Where one turn sends some rows of the set: a few examples, then the rows asked:
Z855: [-0.871 0.228 1.157 -0.337 -0.548 0.127 -1.234 1.084 -1.057 -0.906 1.955 -3.642 -2.152 -1.211 0.917 2.721 -0.311 0.416 0.208 3.368 -2.130 -0.229 1.493]
Z946: [0.183 -0.344 -0.730 0.462 -1.807 -0.666 -0.036 0.938 1.047 2.371 1.629 1.661 1.843 -3.405 -0.254 -2.351 4.183 -1.025 -1.510 1.783 -1.098 1.775 0.461]
Z285: [-0.657 -1.019 0.114 3.098 0.073 1.762 1.013 0.029 -0.192 0.094 1.766 -0.029 1.215 -0.516 0.578 -0.214 -2.758 -1.904 0.309 2.001 3.015 -0.524 0.022]
Z110: [-1.031 -1.047 1.070 -1.952 -0.778 1.330 -0.732 0.643 -0.410 0.343 1.204 -3.674 -0.804 -0.660 -0.320 2.002 -0.430 0.913 2.278 3.539 -1.783 0.072 0.287]
Z205: [-3.793 -0.118 -0.283 -2.215 -1.204 -1.081 0.972 -0.082 -0.478 1.796 3.369 2.396 1.834 0.581 0.361 1.827 0.769 -1.035 1.366 -1.129 0.233 3.174 1.808]
Z506: [-3.815 -0.376 -1.021 -1.571 -0.695 -2.122 1.367 1.068 -0.306 2.392 3.130 1.657 -0.620 1.163 -0.238 1.730 1.982 -2.457 -0.834 -0.779 0.776 2.220 1.757]
Z617: [-3.237 0.334 -0.556 -0.969 0.290 -2.093 0.902 -0.054 -1.895 2.684 2.624 2.473 0.464 2.720 -1.475 -0.016 1.181 -1.845 0.235 -0.296 -0.889 2.035 2.003]
Z95: [-4.202 1.293 -0.898 -0.901 -0.318 -1.138 0.791 -0.420 -1.776 2.080 2.658 2.287 0.234 1.067 0.539 1.269 1.083 -0.343 1.276 -1.472 -1.227 3.766 0.601]
Z170: [0.608 -0.377 1.570 -1.217 0.122 0.420 -0.799 0.506 -1.230 -0.318 1.868 -3.380 -0.676 -0.170 -0.231 2.406 -0.463 0.655 1.405 4.079 -1.617 -0.738 1.252]
Z816: [-1.434 -1.539 0.715 -0.257 0.355 1.627 -2.803 3.150 0.088 -1.284 -1.472 -0.060 -0.671 2.853 0.232 0.592 0.157 -0.739 2.461 -0.423 0.785 -1.164 -0.531]
Z775: [-3.615 -1.468 1.198 -0.551 -0.441 2.808 -0.455 -0.929 -0.172 -0.293 2.424 1.134 0.403 -1.521 -0.833 -1.402 -1.773 -0.336 -1.484 3.186 2.336 0.013 -1.233]
Z723: [-1.631 1.207 -0.869 2.835 -1.903 2.203 -0.348 1.298 -0.596 0.790 -0.140 -0.032 0.746 -2.984 -0.542 1.260 -0.507 -2.653 0.720 2.699 0.926 0.462 -1.710]
Z309: [-1.313 1.748 0.404 0.662 0.576 2.109 -0.504 -1.759 -2.448 0.233 1.512 1.094 0.048 -1.698 -0.514 0.394 0.203 -0.426 0.115 3.591 1.145 0.580 -3.477]
Z647: [0.768 -0.060 1.092 -2.214 -1.832 -1.442 -0.845 0.486 2.710 0.866 -0.475 3.665 -0.008 -2.110 0.256 -0.394 3.094 1.587 -0.734 -0.801 -0.675 -1.788 -0.775]
Z399: [1.108 -1.271 0.712 -0.624 0.564 -1.533 0.233 0.025 2.814 1.682 -0.953 3.204 -0.328 0.419 0.813 -1.626 1.669 1.928 0.196 -1.616 -0.415 -1.240 -1.351]
Z611: [-1.020 -0.759 -0.775 0.912 -1.622 -0.685 -0.322 1.153 0.827 2.910 1.444 1.710 0.834 -2.872 -0.337 -3.762 3.512 -0.365 -2.195 1.297 -1.779 1.936 0.585]
Z378: [0.347 -0.274 0.912 1.241 -1.054 -2.143 -0.928 1.371 3.275 0.805 -0.809 3.513 -0.105 -1.487 1.737 -0.886 1.049 1.584 -1.133 -1.844 -1.397 -1.138 0.641]
Z560: [-2.148 -0.291 1.675 -1.076 -0.320 1.018 -1.896 0.498 -1.153 -0.650 1.803 -2.901 -1.602 -0.865 0.638 1.526 -1.207 1.987 0.203 3.536 -2.912 0.537 1.136]
Z401: [-1.348 0.984 1.710 -0.712 -0.024 0.875 -3.586 2.250 -1.727 -3.220 0.250 0.996 -1.398 1.532 1.040 1.457 1.174 -0.057 0.431 -0.418 0.206 -2.282 1.139]
Z261: [-2.962 -0.496 1.779 -0.653 -0.009 1.197 -3.970 2.802 -0.653 -2.979 -0.229 1.388 -1.621 1.413 1.117 0.778 0.132 0.364 -0.381 -0.071 0.165 -1.084 0.419]
Z476: [-0.507 -1.038 0.854 -0.427 -0.773 -1.381 -1.149 0.858 3.254 1.597 -1.342 3.887 -0.256 -1.135 0.572 -1.235 1.813 2.037 -0.817 -0.868 -1.783 -0.240 -1.726]
Z60: [-0.893 2.066 0.201 2.298 0.705 1.317 0.869 -1.254 -3.107 0.141 2.174 -0.199 -1.593 -0.461 0.629 -1.106 -1.128 -1.189 -1.076 1.536 1.347 -2.124 0.064]
Z893: [-1.413 -1.776 1.683 -0.543 0.917 0.506 -1.188 0.593 -0.697 0.013 1.664 -3.305 -1.790 0.571 -0.014 0.551 -1.943 0.972 0.251 3.466 -2.271 0.111 1.235]
Z517: [-0.182 -2.149 -0.486 -0.541 0.576 -0.232 1.155 -0.970 1.267 2.316 2.994 1.202 0.713 -1.886 1.620 -3.256 2.790 1.070 -1.584 0.820 0.628 2.284 -0.604]
Z345: [1.321 -0.476 1.653 -0.756 -0.178 -2.218 -0.577 -0.112 2.746 0.110 0.426 4.145 0.381 -0.972 1.609 -0.607 1.582 2.263 -1.435 -1.224 -0.271 -1.791 0.064]
Z360: [-2.978 0.570 -0.869 0.169 0.197 -2.796 0.651 1.027 -0.637 1.970 2.530 1.839 -0.313 0.797 0.559 2.709 1.779 -2.008 -0.700 -0.379 -0.038 3.929 0.876]
Z195: [-0.498 0.572 1.549 -1.786 0.225 1.547 -2.794 1.779 -1.538 -2.607 0.132 0.515 -1.028 1.926 0.884 1.871 1.866 0.027 1.913 -0.171 0.961 -2.161 -0.411]
Z419: [-4.226 1.309 0.027 1.189 -2.682 2.466 -0.403 0.860 -1.536 0.296 1.446 -0.025 -1.558 -2.695 -0.748 -1.442 -0.906 -1.593 -2.156 1.539 0.828 -1.319 0.487]
Z630: [-2.676 -1.862 1.568 -0.312 0.752 1.672 -3.431 2.696 0.240 -2.241 -0.653 0.827 -1.351 2.474 0.981 0.130 -0.616 0.339 1.153 -0.281 0.810 -0.356 -0.339]
Z604: [-0.968 -0.394 0.783 -1.471 -0.062 1.825 -2.632 2.765 -0.530 -1.547 -1.146 -0.008 -1.007 1.853 0.001 1.823 2.093 -0.727 2.725 -0.022 1.125 -1.394 -1.352]
Z982: [0.558 0.261 -0.944 2.248 -0.507 -0.802 1.161 -0.341 -0.205 2.101 2.420 1.255 1.328 -2.256 2.192 -3.734 1.806 0.626 -0.551 -0.503 -1.313 1.033 2.206]
Z717: [-1.505 -1.741 0.715 -0.627 -0.422 0.999 -0.551 1.630 0.036 0.699 0.785 -4.490 -2.164 -0.177 0.049 1.384 -1.139 0.369 1.057 3.179 -1.620 -0.153 0.821]
Z771: [1.192 -0.169 0.043 -0.305 -1.258 -1.630 0.543 0.951 2.894 1.903 -1.155 2.486 -0.414 -0.853 0.651 -1.122 2.382 0.719 0.332 -2.167 -0.742 -2.534 0.022]
Z499: [1.343 -0.692 -1.195 1.664 -0.946 -0.410 1.882 -0.180 0.786 2.594 2.267 0.657 2.298 -1.932 1.766 -3.459 1.865 -0.106 0.551 -0.484 -0.466 1.001 2.043]
Z876: [0.828 -0.636 -0.291 -0.258 0.578 -0.942 0.641 -1.515 0.517 1.576 3.475 1.638 1.001 -2.414 2.185 -2.283 3.446 1.175 -1.720 1.125 0.409 2.248 -0.719]
Z245: [-2.489 0.003 -0.060 -0.176 0.094 -2.558 0.487 0.419 -1.109 1.484 2.975 2.755 2.194 1.934 -0.894 1.765 0.945 -1.929 0.538 0.438 -0.350 3.120 2.339]

Z60 moves to Z419
Z876 moves to Z982
Z399 moves to Z771
Where do these go?
Z261 moves to Z630
Z360 moves to Z95
Z170 moves to Z855

Where one turn sends some rows of the set: a few examples, then the rows asked:
Z332: [-4.016 0.505 2.391 -2.875 4.885 1.741 4.211 0.512 1.644 0.767 3.076 4.295 1.352 -1.159 -3.116 0.927 -0.236 2.347 1.210 1.846 3.498 -0.743 0.146 2.096 0.488 3.629 2.652 -2.324 -1.332]
Z451: [0.989 -1.174 0.378 -0.503 1.166 3.605 1.039 1.610 0.912 -0.936 3.725 1.408 -0.856 -2.181 -3.046 0.728 0.477 2.453 -2.464 0.628 1.780 -1.785 -0.581 3.314 -0.915 -0.296 4.488 0.535 0.090]
Z55: [-1.959 1.109 -2.042 1.497 3.564 1.007 3.722 -0.718 -1.125 -0.773 0.661 4.289 2.530 1.657 -1.213 -0.310 -1.228 -2.817 0.370 2.608 1.986 0.426 1.513 2.774 -0.452 -0.120 1.096 -1.309 0.441]
Z680: [-0.098 0.159 1.887 -5.636 1.927 0.815 0.195 1.784 -0.774 0.402 2.566 3.983 0.362 0.476 0.206 2.251 -1.530 0.893 -0.149 1.262 2.250 -0.588 1.053 -1.084 -0.760 0.169 -0.537 -1.278 -3.517]
Z48: [0.429 -1.096 0.179 -1.828 2.969 -1.943 2.378 0.956 1.068 -0.722 3.853 2.380 -1.100 3.575 -0.387 1.591 -1.885 1.853 -3.023 -0.212 3.469 -1.399 0.215 1.366 0.493 0.136 1.625 -2.220 1.780]
Z681: [-3.122 1.132 1.208 -2.499 0.130 0.016 3.226 1.195 2.879 -1.574 2.936 3.529 -0.323 -3.308 -0.517 0.606 2.340 -1.786 -0.751 -0.363 1.940 -0.943 2.986 3.201 -0.977 0.943 2.972 -2.642 0.762]
Z450: [1.367 0.476 0.352 -1.576 2.972 1.252 2.955 1.632 0.900 -0.051 1.246 3.973 4.847 -3.254 -0.960 1.982 -0.647 1.361 -0.339 0.564 0.013 0.460 0.594 4.449 0.291 2.534 6.061 -2.011 -1.465]
Z329: [-0.394 -0.104 0.066 -3.207 0.390 2.783 1.704 4.378 2.330 0.050 2.128 3.118 -0.557 -0.222 -0.998 2.658 1.659 0.356 -1.327 -1.162 -0.537 1.172 0.574 2.106 -2.024 1.621 3.118 -2.060 3.559]
Z216: [-0.668 -2.956 -1.685 -1.565 0.847 0.659 1.846 3.911 0.741 -0.396 3.098 3.785 3.414 -2.902 -2.900 1.991 -0.870 1.854 2.099 -0.109 0.715 -1.084 1.774 2.543 0.302 1.573 4.446 -1.342 -0.685]
Z229: [-0.888 -0.165 -1.279 -1.366 0.721 5.644 2.958 1.227 -3.331 0.684 0.321 3.360 1.056 -1.708 -1.673 2.087 -0.535 -0.203 -0.122 1.831 1.565 -0.388 1.726 -1.120 1.162 -1.395 0.273 -0.226 0.164]
Z727: [0.486 0.815 1.754 -0.876 3.568 1.309 3.022 3.786 1.033 -0.504 0.438 4.479 1.428 0.389 -1.228 -0.690 -1.085 3.281 -3.719 0.197 2.392 1.270 -1.612 0.288 -0.843 3.521 1.138 -2.382 -2.010]
Z889: [0.380 0.572 1.560 2.111 3.504 1.068 5.006 0.938 -3.499 -0.922 -0.930 1.513 2.131 -2.066 -1.491 1.084 -0.553 0.809 -1.914 2.261 0.768 -0.803 0.129 0.814 -0.250 0.170 0.013 -2.860 -0.166]
Z356: [-1.354 0.444 -0.190 3.418 3.299 1.703 3.768 2.352 -3.501 -0.456 1.459 2.095 0.691 1.568 -0.255 0.582 -0.820 0.715 0.231 1.608 2.063 0.222 1.059 2.014 1.494 -0.445 5.220 -3.345 0.372]
Z521: [-1.164 -1.123 1.312 -0.987 2.927 3.864 2.782 3.528 -4.055 0.779 -1.248 0.768 3.165 -1.151 -1.476 2.183 -1.006 0.382 -0.385 1.736 1.470 -0.610 2.622 0.449 -0.838 -0.222 1.247 -2.389 0.779]
Z226: [-0.406 2.867 -1.248 -2.602 2.096 0.719 -0.116 0.950 -0.060 0.613 -1.115 2.327 0.059 2.272 1.163 1.553 -0.510 0.598 -1.776 1.803 2.690 -3.497 -0.791 3.826 1.298 -0.269 3.190 -1.998 -2.430]
Z333: [-4.569 -0.868 0.269 -1.232 0.907 -0.816 1.794 5.502 0.461 -3.220 2.759 0.609 0.541 -0.410 -0.078 3.382 -0.985 0.648 -0.841 1.142 0.981 -0.462 0.506 2.226 1.737 0.512 2.019 0.407 -2.148]
Z289: [0.946 2.505 2.574 -3.240 2.486 1.576 3.700 -0.558 1.807 -1.617 2.388 2.099 0.557 -1.141 -1.889 2.577 -0.935 2.435 -1.529 -1.793 3.919 2.066 -0.048 1.327 1.161 0.475 1.349 -1.852 -1.454]
Z738: [-3.694 1.372 2.385 -3.653 4.014 2.339 1.812 3.205 0.091 -0.245 2.574 5.806 -0.842 -0.255 0.065 -1.137 -0.554 -1.272 -0.068 0.553 3.914 -1.959 -0.098 0.853 -0.423 0.034 1.306 0.359 -2.692]
Z203: [-2.208 0.576 0.949 1.953 2.188 1.309 5.878 3.403 -2.140 -0.672 -0.250 4.294 0.542 -0.913 0.182 2.135 0.392 -1.201 -1.576 2.584 0.037 1.244 0.585 0.717 0.756 0.323 -0.625 -1.885 1.823]
Z25: [-1.210 0.257 -1.013 -0.922 2.799 1.156 -0.160 3.760 -3.047 -0.450 2.871 3.823 0.067 -4.012 -0.687 2.443 0.118 1.308 0.370 1.283 2.693 1.090 0.938 5.697 -1.081 1.788 2.680 -0.007 -0.359]
Z487: [-2.732 1.380 -0.942 -2.550 3.185 -1.015 1.432 2.219 -0.217 -0.464 -0.409 3.655 -1.258 1.935 1.048 1.966 -0.130 0.770 -1.659 -1.629 4.833 -1.604 0.673 3.068 -1.375 0.795 1.163 -4.516 0.717]
Z807: [0.400 1.043 -0.178 -4.134 4.600 2.950 1.734 3.080 0.243 1.665 1.018 3.548 1.403 3.718 -0.187 0.695 -1.346 0.455 -0.113 1.768 3.002 -0.742 0.106 4.063 2.217 3.385 3.500 -1.307 -0.184]
Z547: [-0.232 2.469 -2.523 -1.883 1.427 -0.798 1.535 -0.160 0.878 -0.274 1.645 4.388 -0.463 -2.708 -0.914 2.054 1.437 0.085 -0.167 0.215 -2.410 -1.117 -1.917 1.196 -1.170 1.421 1.306 -1.762 0.868]
Z535: [-1.785 1.823 2.499 -0.656 1.896 0.832 1.802 5.566 0.868 -0.827 2.090 4.813 0.023 0.641 1.494 -0.138 -1.299 0.774 -3.650 2.145 1.837 0.831 -1.458 1.858 1.345 -0.394 2.113 0.646 -2.124]
Z551: [0.081 -1.622 0.589 -2.159 -1.315 -0.082 2.239 1.281 1.943 -1.254 5.084 3.445 -0.079 -2.480 -1.938 1.753 0.743 1.033 1.331 -0.255 2.021 -0.991 3.206 1.201 0.716 -0.068 2.890 -1.966 0.136]
Z221: [-0.063 -0.035 2.874 -2.021 5.260 -1.480 0.817 0.674 -0.571 0.398 2.685 2.641 1.379 -1.192 0.188 1.199 1.478 -0.093 1.004 2.198 -1.207 -1.165 0.916 3.802 -1.496 1.192 3.892 -1.341 0.618]
Z756: [-0.670 -1.864 -1.907 0.024 2.043 4.630 3.261 0.385 -0.587 -1.125 0.368 0.398 -0.104 1.625 -1.486 1.442 -0.111 -2.244 -0.109 -1.335 1.007 -1.492 1.350 0.049 0.806 0.606 1.671 -3.357 -0.148]
Z4: [-2.200 -0.654 2.123 -0.331 2.520 4.379 5.559 1.082 -0.677 0.925 1.213 4.287 0.210 -0.022 -1.472 0.700 0.641 -1.520 -0.598 2.683 0.459 -0.950 1.399 -0.884 1.118 -1.119 1.145 -0.365 2.574]
Z47: [-1.212 -1.386 -1.702 0.473 0.689 2.520 3.609 0.996 -2.128 1.722 0.525 1.213 0.429 0.484 -2.840 2.404 -2.153 -0.086 -2.930 2.237 3.131 1.906 2.318 2.181 0.065 1.558 2.528 -3.992 -0.236]
Z601: [-1.935 -0.234 -3.472 -1.699 2.584 0.459 2.306 3.958 -0.205 0.142 3.647 3.893 -0.486 1.703 -0.743 0.745 -3.384 1.318 -0.742 0.834 2.480 -1.951 -1.505 1.930 3.129 2.707 1.982 -0.678 0.766]
Z269: [-1.518 1.413 -0.130 -0.986 1.450 2.824 3.267 0.297 -0.740 1.693 1.898 2.707 0.945 0.925 1.152 2.715 -2.582 -3.241 0.540 1.178 0.244 0.132 0.970 1.193 0.948 -1.873 1.593 -5.054 1.866]
Z627: [-6.661 0.651 0.269 -2.829 3.323 1.153 1.518 3.665 2.617 -0.191 -0.836 2.217 2.975 -0.938 -1.405 0.821 -0.626 0.309 -0.568 -1.143 0.996 -1.602 -0.323 1.681 -0.412 0.546 3.015 -1.845 0.018]
Z857: [-0.885 2.825 0.240 -0.845 1.081 0.101 2.600 1.660 1.512 -2.557 0.842 3.242 2.282 -3.255 1.668 1.469 1.603 -1.301 -2.106 0.258 -0.543 -0.460 0.973 4.084 0.469 1.021 4.665 -1.368 -1.513]
Z844: [0.020 2.466 0.385 -2.013 0.709 -0.186 0.430 1.096 1.064 -1.747 1.382 3.675 2.419 0.985 0.474 3.773 0.215 2.998 0.890 2.036 0.045 1.675 0.431 0.717 2.942 -0.365 1.852 -0.250 -2.603]
Z336: [-2.090 -0.870 0.450 -2.889 2.672 0.474 0.791 5.179 -0.379 -0.136 0.863 2.149 1.660 0.218 -0.293 1.287 -1.926 2.920 -1.347 -0.078 0.034 -2.448 -0.983 -1.773 -1.189 2.034 1.380 -3.500 -2.704]

Z807 moves to Z226
Z547 moves to Z329
Where do these go?
Z627 moves to Z289
Z356 moves to Z55
Z4 moves to Z229
Z680 moves to Z336
Z857 moves to Z681

